500 stands for zero in the data rows.
What is the hidden score of each row? Scores go from 0 to 40, and 20 is about the middle. The score is a weighted sum of the row's numbers plus the product of two more (or one squared), each taken from its middle value.
[680 611 603 464 818 418 715 531 256 510 303 505 288 451 510 644 342 761
 278 688 643 616 314 564 281 334 661 310 705 316 701] ~ 16
[363 517 490 461 515 519 514 554 473 511 486 384 533 406 528 470 505 431
 518 500 579 619 527 588 585 445 398 459 502 499 451] ~ 24
[661 312 520 593 431 787 444 626 526 137 541 334 199 361 287 501 547 549
 431 457 557 595 542 394 329 596 544 359 356 358 499] ~ 22
[193 539 427 384 453 317 399 299 490 698 552 611 665 409 620 378 416 409
 378 438 523 317 363 576 671 610 427 520 469 446 515] ~ 19
[580 328 549 483 296 479 446 514 501 448 581 404 460 615 347 568 597 524
 583 494 416 471 623 416 431 521 417 501 538 523 346] ~ 25
[503 495 481 475 544 536 380 578 602 608 546 358 532 509 416 455 436 411
 599 587 391 557 572 559 521 386 454 485 342 401 472] ~ 17
[499 475 505 425 512 542 359 582 586 649 611 337 565 509 351 546 452 480
 623 601 476 549 588 588 514 536 566 499 459 390 483] ~ 19
[542 442 649 495 391 505 490 474 521 505 486 425 490 501 365 639 644 365
 576 561 464 482 518 418 394 507 366 366 353 517 355] ~ 19
[387 443 520 405 451 539 463 603 503 494 577 358 530 462 493 534 455 412
 483 406 526 590 475 558 560 448 403 412 494 482 394] ~ 23
[627 321 564 455 270 914 593 650 708 373 635 370 308 797 634 621 462 175
 502 219 338 618 310 522 601 190 471 354 423 462 186] ~ 20
[605 539 718 585 791 281 736 317 145 702 394 641 340 728 737 576 745 632
 290 701 620 487 192 735 546 396 622 286 698 616 688] ~ 21
[612 468 495 550 468 704 385 536 661 502 539 373 422 498 369 456 556 411
 599 690 431 590 613 475 510 504 555 566 307 431 545] ~ 21
[647 633 494 847 644 542 621 397 306 337 338 484 547 291 384 423 803 640
 592 621 535 552 687 424 262 615 530 392 465 535 528] ~ 19
[484 729 540 415 493 519 572 607 498 269 413 539 474 322 512 574 423 622
 508 398 547 612 491 388 454 371 448 600 529 530 501] ~ 12
[352 518 401 383 466 373 432 441 490 689 619 554 678 495 511 425 418 503
 370 531 469 413 594 500 604 574 466 688 594 494 568] ~ 21
[546 707 455 521 560 569 607 603 466 235 371 523 458 283 520 557 389 651
 548 315 511 674 503 347 398 350 508 546 564 457 444] ~ 11
[416 498 523 417 564 499 412 593 523 569 557 376 483 471 502 486 435 395
 536 420 478 540 440 544 567 393 427 448 406 447 414] ~ 19
[551 450 542 491 373 468 510 512 451 475 555 436 578 541 348 601 699 502
 620 507 438 538 625 507 457 516 518 480 552 615 369] ~ 21
[498 547 511 443 494 575 521 681 575 472 600 521 481 623 588 463 448 488
 489 383 535 490 495 586 592 418 485 610 538 554 456] ~ 19
[172 603 426 393 526 361 468 313 455 592 441 599 499 374 811 304 328 450
 416 354 646 387 310 517 771 526 345 667 565 490 565] ~ 21
[249 642 487 353 572 379 457 435 545 674 465 584 624 503 713 401 377 384
 476 460 558 415 397 590 724 419 385 635 476 569 581] ~ 16
[474 474 495 416 513 547 370 574 637 469 508 474 493 547 471 477 440 475
 591 514 489 530 509 598 588 462 520 513 365 536 603] ~ 15
[540 380 593 558 326 547 549 430 485 330 481 502 338 483 504 562 685 452
 589 360 538 531 386 450 457 515 442 336 430 559 295] ~ 24
[675 678 609 420 716 400 724 547 286 445 373 650 290 576 556 573 417 796
 255 606 576 567 250 661 409 279 743 419 736 445 697] ~ 20
[547 652 482 742 688 577 584 546 414 313 472 627 513 338 561 402 630 598
 413 440 510 576 508 468 460 519 555 453 407 555 605] ~ 12
[613 770 683 315 734 356 737 559 309 666 472 623 362 705 691 644 443 762
 284 665 646 560 244 708 558 228 688 588 851 537 700] ~ 20
[426 301 153 610 459 520 537 345 563 366 193 500 644 233 414 417 318 376
 534 470 413 597 625 426 385 681 629 332 469 547 595] ~ 29
[534 442 447 656 530 517 529 299 379 470 428 512 522 354 451 503 589 506
 395 560 567 366 528 337 310 738 507 422 489 430 562] ~ 20
[378 628 370 557 564 452 587 389 770 274  84 999 556 508 716 184  38 815
 587 544 958  52 487 680 235 840 483 535 456 435 846] ~ 15
[462 403 498 427 317 525 329 441 613 515 636 485 493 449 375 504 547 361
 495 485 345 471 409 456 613 552 599 491 349 489 450] ~ 20
[638 458 487 583 541 664 421 581 624 573 582 357 447 463 337 515 461 519
 614 681 542 549 608 498 397 640 654 516 436 326 538] ~ 22
[399 459 586 358 390 433 301 531 611 533 590 469 497 488 434 507 496 398
 540 493 416 480 461 483 657 481 438 546 335 551 503] ~ 22
[478 646 417 429 573 470 396 569 645 646 605 626 672 627 568 415 354 519
 562 452 439 356 527 573 583 541 627 730 491 528 595] ~ 20
[468 509 503 485 485 528 397 540 603 649 585 392 550 461 438 499 418 374
 537 578 422 483 504 470 479 455 444 460 365 354 416] ~ 18
[435 579 424 636 616 557 515 422 492 564 500 579 549 292 569 436 437 546
 351 630 714 384 483 458 416 808 596 525 512 380 696] ~ 19
[309 403 486 391 415 440 474 522 536 416 490 546 480 460 591 464 537 396
 443 415 567 591 460 570 702 457 363 473 422 662 507] ~ 33
[537 458 602 538 417 490 485 484 513 473 493 450 514 502 405 580 687 423
 668 495 443 530 502 517 453 488 462 357 370 596 352] ~ 20
[449 475 518 371 412 586 512 682 525 434 626 374 493 561 515 540 450 444
 431 374 520 541 527 547 551 386 396 548 580 505 375] ~ 24
[549 532 529 489 555 690 487 590 676 421 451 483 487 542 445 492 487 492
 657 602 645 544 557 734 476 567 645 479 393 539 631] ~ 17
[737 597 657 351 646 478 676 543 359 393 368 560 152 719 491 528 395 868
 255 793 624 524 437 586 408 235 553 615 738 325 756] ~ 24
[728 390 529 601 378 592 477 556 503 380 633 453 452 602 316 588 619 633
 608 501 453 442 597 420 328 653 659 496 578 478 390] ~ 26
[589 441 366 619 615 616 456 575 612 501 509 485 498 594 520 388 498 570
 715 531 516 636 659 651 539 523 616 549 465 481 539] ~ 22
[393 679 474 554 621 549 568 402 518 542 402 634 561 371 693 414 450 442
 417 497 626 447 405 506 568 565 522 568 483 534 644] ~ 16
[302 544 482 476 480 491 554 437 566 536 493 662 496 470 772 438 406 509
 443 439 712 445 394 533 693 627 431 620 590 527 566] ~ 26
[490 471 458 403 370 556 498 602 591 518 638 494 629 545 390 529 545 523
 448 606 516 549 699 557 544 581 549 657 577 562 533] ~ 27
[542 412 502 540 391 441 516 519 441 457 536 457 523 566 405 546 678 506
 601 448 424 562 612 504 486 505 471 471 539 623 343] ~ 24
[438 449 441 564 458 432 490 287 529 504 354 564 548 521 559 426 480 494
 632 501 574 330 515 471 424 630 397 460 474 498 482] ~ 21
[334 543 358 475 577 482 455 427 517 522 489 622 561 421 703 421 373 409
 430 280 479 474 364 479 678 521 535 556 475 558 577] ~ 14
[507 486 424 666 564 536 617 290 428 471 309 544 550 392 563 492 464 394
 470 421 496 389 445 331 312 580 460 342 474 455 469] ~ 18
[532 528 352 555 455 619 566 475 527 495 609 618 593 514 600 490 428 505
 311 415 478 424 552 386 483 652 643 650 640 466 584] ~ 18
[347 695 561 477 528 391 578 285 463 612 356 621 621 453 641 453 546 362
 565 430 547 319 362 508 506 475 375 478 426 565 419] ~ 18
[504 389 416 528 426 516 392 494 569 646 618 405 504 459 422 470 529 381
 442 666 351 591 625 363 586 503 441 593 407 415 495] ~ 21
[352 542 462 426 471 277 469 363 391 652 520 556 661 527 588 475 494 443
 497 326 366 364 470 411 582 425 337 575 554 542 354] ~ 18
[620 497 445 594 549 697 496 588 645 466 506 451 452 578 529 453 431 424
 632 449 449 563 469 564 480 442 638 459 392 460 477] ~ 19
[606 433 526 540 377 490 505 527 482 476 590 468 574 598 334 585 732 525
 644 488 397 543 669 525 460 557 575 494 524 633 346] ~ 23
[449 547 461 670 318 380 778 284 368 349 378 797 637 525 635 417 751 573
 531 326 461 463 517 528 558 552 494 469 674 772 361] ~ 27
[512 509 350 489 579 545 465 603 520 435 587 547 575 462 524 508 350 590
 399 337 476 474 559 410 498 624 646 637 614 499 646] ~ 16
[334 603 351 641 494 307 543 383 391 511 403 611 742 262 523 362 540 543
 446 481 379 532 586 423 524 491 373 455 507 521 457] ~ 15
[508 409 273 610 562 592 499 422 477 392 357 437 539 230 374 448 358 465
 430 491 456 565 614 350 366 654 604 419 477 386 593] ~ 19
[431 513 494 541 503 487 538 296 450 392 308 571 447 423 613 448 493 437
 527 382 575 379 380 411 482 551 417 467 462 557 533] ~ 20
[428 594 422 441 548 499 470 525 530 485 553 609 655 386 520 520 336 559
 375 405 569 352 478 469 455 707 655 583 590 496 644] ~ 17
[919 471 710 565 281 999 670 857 646  84 651 299 160 603 389 796 604 524
 559 368 421 822 514 330 365 244 571 458 527 433 221] ~ 21
[413 415 440 426 380 457 388 441 594 563 530 501 520 486 473 450 463 378
 540 492 410 466 466 515 558 493 463 476 362 471 437] ~ 17
[416 273 568 468 211 418 464 341 366 267 514 505 431 467 322 466 672 725
 361 661 734 287 673 460 454 918 381 575 710 542 643] ~ 32
[467 490 480 438 481 537 394 516 639 531 501 487 518 547 483 416 434 433
 570 549 461 492 530 548 545 449 470 563 344 458 515] ~ 17
[464 445 551 555 443 410 499 397 443 508 418 465 534 428 424 548 733 378
 717 447 427 605 451 582 509 455 507 295 365 651 323] ~ 20
[400 491 538 405 450 481 449 546 601 514 529 521 563 484 499 528 482 377
 508 464 452 517 444 553 575 437 427 450 359 551 450] ~ 16
[568 466 530 592 816 278 646 412 292 625 297 660 386 656 646 428 582 620
 336 749 500 642 309 820 567 290 627 227 518 604 776] ~ 14
[587 472 373 723 420 463 695 437 418 304 295 598 690 433 414 526 601 536
 528 464 344 559 736 330 352 567 486 450 608 704 461] ~ 18
[538 502 484 469 400 562 490 634 593 631 713 478 643 591 428 570 523 438
 486 501 386 522 581 528 517 502 622 534 512 497 357] ~ 21
[696 549 587 383 591 461 700 505 249 363 416 526 160 592 488 568 490 872
 229 698 644 652 351 633 464 354 732 512 856 411 730] ~ 19
[405 440 425 456 433 430 406 455 554 582 505 482 557 447 440 445 516 411
 577 514 434 544 484 588 576 497 545 429 382 511 447] ~ 19
[357 405 491 408 423 499 460 561 507 502 558 408 519 438 524 532 479 358
 469 367 480 592 433 538 597 422 390 381 446 524 375] ~ 24
[333 541 575 361 446 436 402 522 492 450 566 532 448 371 518 497 548 447
 461 364 546 508 331 542 654 478 469 473 393 564 467] ~ 17
[466 474 368 596 495 504 694 326 415 497 300 522 628 515 602 450 460 327
 496 336 435 402 490 475 379 461 440 365 577 556 346] ~ 25
[553 565 669 561 550 507 517 547 524 483 453 509 536 529 469 589 690 400
 690 479 456 529 462 533 453 398 442 352 306 660 401] ~ 18
[621 577 487 818 666 558 644 449 275 205 335 528 542 260 380 461 812 674
 551 518 575 601 683 465 276 634 558 357 469 605 576] ~ 16
[553 564 569 475 590 651 407 627 646 512 486 364 428 528 408 438 421 514
 664 678 620 506 603 586 494 512 520 598 411 402 603] ~ 28
[546 548 473 458 509 524 447 633 585 635 632 446 622 562 389 485 465 514
 591 540 448 522 622 608 486 505 607 576 505 457 452] ~ 18
[706 630 562 737 579 584 662 554 368 231 461 617 547 461 406 523 701 733
 461 473 543 412 635 415 226 631 589 461 576 590 537] ~ 21
[250 651 468 408 500 455 518 325 511 491 401 677 579 347 699 422 394 405
 368 372 633 348 304 503 623 581 487 555 483 553 617] ~ 15
[659 433 230 758 484 569 679 609 550 413 455 618 768 553 502 532 412 540
 532 382 254 633 742 424 375 538 680 451 663 620 460] ~ 18
[524 567 531 481 573 521 325 579 597 667 624 397 554 472 387 513 444 437
 554 598 410 464 527 456 491 492 520 562 355 377 538] ~ 26
[648 654 615 819 692 566 620 539 266 315 474 461 504 330 429 504 742 694
 506 477 575 519 618 373 241 578 429 383 501 455 446] ~ 19
[388 546 459 437 410 441 635 274 393 404 375 678 527 509 694 443 513 437
 353 311 546 300 364 433 514 511 418 532 594 604 467] ~ 20
[605 315 577 407 285 798 461 642 726 338 673 464 320 807 621 618 450 258
 508 174 293 564 288 487 689 248 500 437 387 539 320] ~ 17
[416 472 506 386 461 540 467 553 550 534 603 494 472 537 604 544 439 321
 472 273 454 516 332 504 630 411 485 469 435 525 373] ~ 17
[570 620 579 369 387 778 630 606 560 412 538 309 288 376 482 653 337 470
 482 448 660 628 465 310 386 347 418 600 608 196 260] ~ 19
[575 428 554 520 426 631 373 546 553 588 724 325 447 482 320 502 494 496
 422 643 489 410 555 417 440 657 525 540 481 263 477] ~ 27
[679 801 826 332 745 287 759 500 272 669 364 630 371 732 590 721 531 763
 465 676 659 469 255 691 417 247 642 513 799 556 604] ~ 38
[576 657 527 480 428 641 600 572 474 245 446 414 392 229 399 611 396 710
 404 556 667 582 598 242 313 554 467 651 670 334 553] ~ 18
[789 484 572 423 634 447 666 603 393 379 372 613 337 628 390 713 403 784
 284 720 456 635 457 530 340 353 767 426 701 542 834] ~ 14
[511 520 548 431 517 592 373 626 649 408 528 453 424 571 497 443 428 438
 571 469 458 478 450 550 559 401 481 535 328 530 574] ~ 26
[444 326 386 445 398 458 314 444 575 511 505 393 401 517 434 350 502 435
 574 585 397 572 580 511 643 446 417 569 375 475 518] ~ 22
[547 499 465 451 482 545 414 648 614 622 676 445 580 631 424 492 433 504
 569 498 447 483 642 534 535 511 568 669 526 457 462] ~ 20
[536 499 505 575 424 634 519 523 631 544 513 434 538 464 443 494 572 455
 590 727 568 589 615 587 469 572 540 474 431 455 494] ~ 23
[527 503 407 517 554 533 385 513 603 564 504 437 490 545 467 378 415 455
 622 541 410 496 559 541 542 440 501 565 371 407 509] ~ 18
[482 403 428 533 408 492 383 481 615 590 575 481 494 522 501 446 525 373
 569 508 344 563 498 480 606 457 496 492 350 477 426] ~ 18
[331 458 410 415 433 380 388 438 534 606 544 499 608 383 445 440 548 413
 564 505 446 552 518 573 651 540 504 508 399 554 478] ~ 22
[233 597 480 418 509 317 561 204 413 587 270 603 575 426 703 392 503 359
 573 382 604 371 331 564 617 468 335 475 478 602 444] ~ 20
[638 411 594 608 463 552 445 523 475 436 557 418 395 459 388 598 717 476
 567 543 412 582 557 340 462 529 466 479 386 550 445] ~ 22
[348 449 502 547 430 472 501 427 538 599 567 594 509 485 670 429 397 541
 367 558 638 419 523 402 651 676 320 640 616 410 561] ~ 26
[434 506 437 502 477 518 461 486 554 551 499 456 593 430 464 447 553 453
 594 571 491 607 556 616 553 497 531 463 416 514 478] ~ 21
[709 590 504 775 631 589 647 596 310 312 513 498 577 484 398 487 687 648
 403 440 429 478 724 352 242 527 443 464 558 502 447] ~ 17
[581 502 534 565 583 622 395 652 569 421 638 471 419 436 456 538 447 533
 512 408 502 516 469 425 457 572 578 486 414 429 524] ~ 20
[614 619 588 317 681 332 701 555 382 520 316 660 277 772 694 523 284 726
 276 606 528 534 312 628 518  97 487 543 725 473 684] ~ 17
[647 276 550 433 292 813 448 597 684 440 721 374 361 702 479 687 498 218
 508 282 262 614 326 475 597 346 637 368 390 468 299] ~ 17
[519 588 429 612 522 500 594 357 376 492 471 571 649 399 498 523 602 494
 468 392 467 428 529 396 401 675 605 521 596 553 465] ~ 19
[643 611 534 533 585 690 540 809 725 386 565 608 536 737 597 530 466 608
 692 460 605 566 604 688 530 498 667 638 514 704 605] ~ 16
[603 516 623 530 630 613 338 756 516 388 662 336 356 430 392 554 526 539
 443 508 529 566 501 409 472 535 525 506 361 468 625] ~ 29
[648 557 701 505 802 314 761 410 161 625 385 646 403 798 640 571 740 625
 291 635 545 483 266 814 512 314 684 305 709 711 690] ~ 21
[550 402 588 414 323 540 510 544 495 306 532 450 369 644 470 559 526 528
 573 302 562 389 469 487 445 522 444 500 594 566 357] ~ 27
[474 518 421 509 296 497 602 539 574 360 575 760 594 747 692 383 511 640
 446 366 429 479 594 548 681 437 447 730 703 670 501] ~ 17
[830 491 612 540 657 350 726 480 228 408 295 563 317 609 365 724 528 820
 378 671 462 616 443 480 200 353 662 314 740 465 604] ~ 17
[434 470 488 452 465 482 402 525 580 584 571 452 549 477 438 477 567 369
 538 570 396 584 540 535 616 433 459 504 342 531 465] ~ 18
[305 507 444 386 460 477 532 486 503 484 488 530 514 470 675 454 454 333
 465 271 522 534 310 634 655 366 436 403 453 592 381] ~ 24
[581 485 576 533 396 504 563 562 467 474 565 463 522 596 433 590 677 454
 594 391 402 528 521 515 460 417 501 416 512 621 269] ~ 22
[503 353 476 602 358 427 512 357 456 592 521 478 536 465 435 566 707 377
 594 500 373 570 526 418 494 525 460 373 430 559 291] ~ 27
[469 406 496 456 449 532 396 555 523 577 601 281 537 457 354 539 514 456
 565 608 486 623 599 554 538 562 516 471 499 411 447] ~ 25
[588 381 532 495 672 336 744 199 159 596 286 614 262 630 620 492 641 516
 173 639 607 429 160 712 431 426 686 203 656 529 642] ~ 26
[282 661 536 494 577 278 478 293 402 699 389 575 729 310 539 489 545 383
 527 472 466 377 426 438 500 506 329 425 387 525 434] ~ 14
[475 503 555 519 519 582 459 597 578 561 510 359 494 453 472 487 484 443
 567 655 553 629 584 543 531 439 406 490 434 432 522] ~ 19
[485 495 556 438 422 517 339 507 632 568 625 494 457 494 441 470 435 447
 461 561 444 382 443 425 551 553 496 583 375 399 540] ~ 28
[519 532 515 510 523 581 458 568 647 593 532 493 567 540 452 501 507 462
 651 607 511 581 571 630 528 511 582 511 390 493 505] ~ 16
[520 405 595 430 365 531 592 564 426 383 543 426 468 617 493 613 626 429
 516 314 494 513 498 495 484 419 383 439 596 629 282] ~ 26
[539 667 407 625 652 374 505 426 504 653 459 656 724 530 536 417 417 620
 696 410 497 250 530 510 317 653 632 536 535 467 459] ~ 25
[628 448 614 463 447 487 411 629 523 523 632 380 505 671 344 590 577 519
 654 474 393 451 598 493 444 447 479 536 498 522 356] ~ 30
[623 519 573 466 636 314 711 495 379 545 292 676 352 506 615 723 338 668
 270 692 524 661 258 475 451 362 667 357 702 546 739] ~ 12
[594 402 499 544 338 508 574 481 475 455 547 521 518 607 420 560 721 455
 548 501 397 546 614 482 475 488 506 483 515 630 339] ~ 25
[393 542 483 459 574 380 351 576 574 600 541 525 545 501 563 413 444 464
 580 481 446 510 486 533 656 409 401 562 357 542 525] ~ 15
[532 509 524 526 494 610 498 583 580 629 578 335 605 426 340 562 547 410
 605 688 490 603 621 560 440 533 546 437 435 404 420] ~ 21
[411 500 564 414 519 480 388 637 566 521 566 401 511 478 485 507 480 379
 565 430 443 563 477 524 604 375 374 460 341 529 425] ~ 17
[506 373 562 555 394 451 498 468 425 511 523 376 519 428 378 608 726 396
 613 470 448 617 528 469 488 507 455 316 445 587 290] ~ 27
[387 503 395 505 518 442 424 507 557 565 512 535 557 456 594 394 443 459
 571 438 467 547 492 530 606 453 446 514 410 502 461] ~ 17
[457 448 559 406 419 570 380 516 596 548 514 328 515 411 309 553 493 415
 559 686 537 525 581 558 486 574 495 458 397 412 521] ~ 22
[273 654 444 479 561 405 527 372 503 730 457 576 670 395 673 391 428 401
 403 596 542 465 516 455 639 463 281 637 476 447 558] ~ 17
[505 493 548 443 450 599 388 566 621 536 522 326 538 447 331 515 568 470
 652 718 535 617 640 618 547 521 549 519 411 477 545] ~ 21
[522 487 649 404 525 701 381 663 491 346 636 261 222 484 436 442 499 568
 388 562 737 471 497 534 467 501 372 551 446 295 575] ~ 27
[300 520 291 452 696 310 422 485 476 705 417 494 807 293 542 556 194 358
 450 355 381 478 495 396 525 598 527 456 511 547 612] ~ 13
[494 417 566 418 476 532 325 638 625 571 620 359 468 581 431 520 443 416
 583 539 416 534 545 488 579 406 387 531 360 460 463] ~ 20
[496 502 504 415 434 545 472 676 552 509 652 419 568 536 417 549 507 494
 492 502 483 545 585 586 536 490 555 564 553 538 443] ~ 21
[598 538 557 561 716 643 447 731 602 584 561 331 488 539 444 542 472 589
 675 663 660 626 693 588 471 568 559 601 503 454 620] ~ 22
[554 417 450 560 461 641 489 587 607 583 591 388 510 536 480 532 423 492
 548 591 526 588 622 492 450 536 474 489 527 337 436] ~ 23
[352 569 398 488 608 463 452 455 541 538 485 633 523 494 749 367 334 485
 447 360 551 429 402 500 656 523 475 611 493 510 616] ~ 16
[717 438 491 644 509 599 632 612 563 408 518 616 514 708 541 626 580 625
 713 397 588 538 588 564 370 637 715 493 642 687 461] ~ 21
[574 734 211 999 586 540 889  42 530 567  71 938 760 279 677 225 544 538
 610 696 644 286 531 498  33 792 632 263 414 360 447] ~ 23
[612 470 526 639 467 594 592 403 479 482 399 460 477 454 377 549 685 385
 562 602 484 485 551 453 324 554 529 360 384 524 429] ~ 20
[593 821 575 577 546 700 667 595 564 226 317 537 380 362 536 421 391 734
 559 597 746 528 575 444 312 409 404 637 540 331 541] ~ 21
[601 412 491 443 421 566 404 696 617 529 710 405 540 642 367 563 481 560
 592 522 451 538 684 552 505 550 586 600 553 478 451] ~ 21
[452 525 319 624 625 556 485 421 556 493 406 573 547 341 607 424 289 472
 529 344 526 462 399 467 449 635 668 425 469 414 554] ~ 17
[358 489 504 324 456 586 495 525 510 515 546 348 480 464 559 514 407 332
 476 326 538 526 356 586 612 406 472 451 516 457 368] ~ 24
[459 508 546 450 509 518 371 597 635 562 544 430 485 556 481 450 448 431
 625 551 445 547 548 558 604 391 390 544 337 485 497] ~ 18
[574 381 295 579 483 629 493 519 557 268 440 587 416 463 487 381 306 573
 402 345 455 451 587 335 411 611 583 574 510 418 591] ~ 17
[142 792 360 441 757 175 401 313 433 751 336 673 802 199 569 238 411 642
 536 720 732 407 600 650 602 699 460 702 470 519 792] ~ 14
[490 404 503 385 414 573 360 555 562 456 608 366 392 553 468 508 524 436
 576 439 458 606 458 572 685 449 582 573 477 546 502] ~ 22
[295 365 396 340 412 352 254 402 486 567 584 400 418 541 548 271 344 664
 395 651 668 323 676 461 671 682 236 843 639 333 707] ~ 28
[683 513 667 433 521 322 813 455 258 336 293 729 182 742 678 635 599 769
 330 532 541 628 252 565 530 196 553 417 778 679 575] ~ 16
[408 515 409 479 714 391 321 547 441 634 607 432 587 289 441 511 349 521
 405 463 514 450 503 372 489 702 574 551 468 407 661] ~ 17
[348 504 505 413 471 440 414 518 521 473 499 477 506 406 523 442 509 395
 525 442 494 561 437 542 625 417 384 461 365 566 478] ~ 16
[541 720 523 505 451 629 630 562 439 275 478 455 446 255 438 558 520 672
 447 489 609 638 609 339 403 464 476 656 639 405 459] ~ 16
[494 553 508 455 574 577 356 539 611 503 463 400 475 493 411 375 418 484
 656 595 526 456 543 607 494 499 515 536 355 412 569] ~ 27
[432 477 454 452 555 397 265 620 577 614 605 363 543 534 467 433 363 488
 700 386 378 531 531 548 588 407 428 517 395 444 398] ~ 21
[327 547 451 492 466 318 415 432 388 433 439 463 567 329 415 292 631 597
 448 653 421 597 723 474 688 429 275 674 483 560 618] ~ 19
[484 481 535 451 455 584 454 577 561 522 547 357 523 457 412 540 506 447
 554 595 534 604 583 553 517 498 473 487 466 464 476] ~ 20
[406 356 343 540 491 422 515 320 428 508 313 444 625 384 501 530 408 304
 538 331 365 489 528 324 434 533 410 378 488 570 425] ~ 22
[431 422 532 495 422 481 603 452 386 453 454 417 469 469 557 567 620 392
 515 383 556 574 471 467 502 432 346 372 537 565 306] ~ 32
[314 647 418 377 527 382 459 470 567 599 509 667 679 599 685 359 380 500
 513 391 521 344 470 653 683 475 486 709 554 609 580] ~ 16
[367 733 624 487 442 288 611 400 374 582 552 727 751 619 681 485 700 579
 501 392 497 322 472 560 633 477 380 640 670 730 441] ~ 18
[282 557 506 489 488 368 576 222 352 474 317 609 473 360 705 411 591 364
 441 343 562 398 305 414 630 504 343 483 482 623 466] ~ 21
[656 751 543 481 482 623 603 719 531 234 487 518 583 372 336 624 442 767
 493 530 541 550 706 357 283 494 570 681 641 468 549] ~ 18
[767 447 615 634 651 353 754 377 196 478 235 530 278 400 419 777 544 678
 286 754 466 682 343 324 233 415 622 178 665 436 601] ~ 15
[414 452 429 440 427 470 402 518 595 526 529 483 556 495 480 445 538 409
 556 542 420 619 562 556 637 440 463 543 371 578 520] ~ 18
[582 338 507 515 337 474 501 499 426 481 577 371 510 554 318 588 710 437
 565 484 353 581 619 448 445 476 479 438 521 574 309] ~ 24
[440 448 429 495 519 475 391 511 571 585 504 421 520 493 498 428 486 385
 643 483 378 617 495 588 595 370 474 418 338 482 424] ~ 17
[667 508 532 501 436 654 409 694 613 506 742 412 544 560 295 595 507 590
 552 547 470 478 591 546 412 654 765 566 557 437 481] ~ 27
[513 504 483 452 579 567 368 583 608 455 479 420 430 520 488 417 394 470
 632 458 525 475 482 572 528 488 571 520 383 483 562] ~ 27
[624 640 598 750 677 716 594 689 500 204 465 575 446 388 502 476 565 730
 511 489 688 548 518 605 347 629 603 367 459 504 624] ~ 18
[442 587 508 447 526 454 579 430 401 527 493 514 528 540 621 481 384 507
 450 307 570 295 438 415 458 500 395 602 682 465 432] ~ 24
[565 700 526 687 737 566 496 642 442 339 506 533 484 424 501 354 557 742
 539 525 586 535 631 515 455 504 462 581 449 439 649] ~ 16
[542 480 449 644 603 628 458 515 492 281 390 449 439 245 337 426 479 569
 377 626 566 513 589 428 301 667 535 371 362 382 693] ~ 18
[454 584 361 478 547 488 470 497 521 560 603 616 587 559 635 385 342 617
 373 446 542 362 564 449 582 616 535 800 670 443 644] ~ 17
[541 393 444 538 478 589 397 583 560 592 586 271 504 505 380 485 494 472
 585 670 463 647 710 486 508 484 445 583 489 365 476] ~ 22
[507 406 444 505 467 509 346 548 588 698 658 367 521 462 414 519 355 480
 503 588 443 484 562 372 491 592 483 567 502 288 460] ~ 21
[462 592 575 414 574 546 382 574 643 574 482 433 530 504 423 455 432 452
 669 605 533 485 539 645 538 462 516 541 353 471 563] ~ 25
[494 575 589 445 527 568 416 611 665 503 513 503 535 568 464 477 481 467
 578 611 519 482 549 604 527 443 449 550 319 504 584] ~ 17
[454 519 559 408 508 482 361 591 578 609 616 410 578 481 412 545 556 348
 544 534 357 578 510 533 593 407 492 481 307 530 457] ~ 16
[374 610 832 341 339 456 596 533 597 207 333 760 404 532 596 560 202 812
 215 686 999   0 555 264 168 883   0 705 629 408 810] ~ 34
[524 597 739 651 877 169 762 364 127 706 345 758 381 692 844 534 775 674
 376 625 647 539 141 817 617 350 565 220 656 734 695] ~ 17
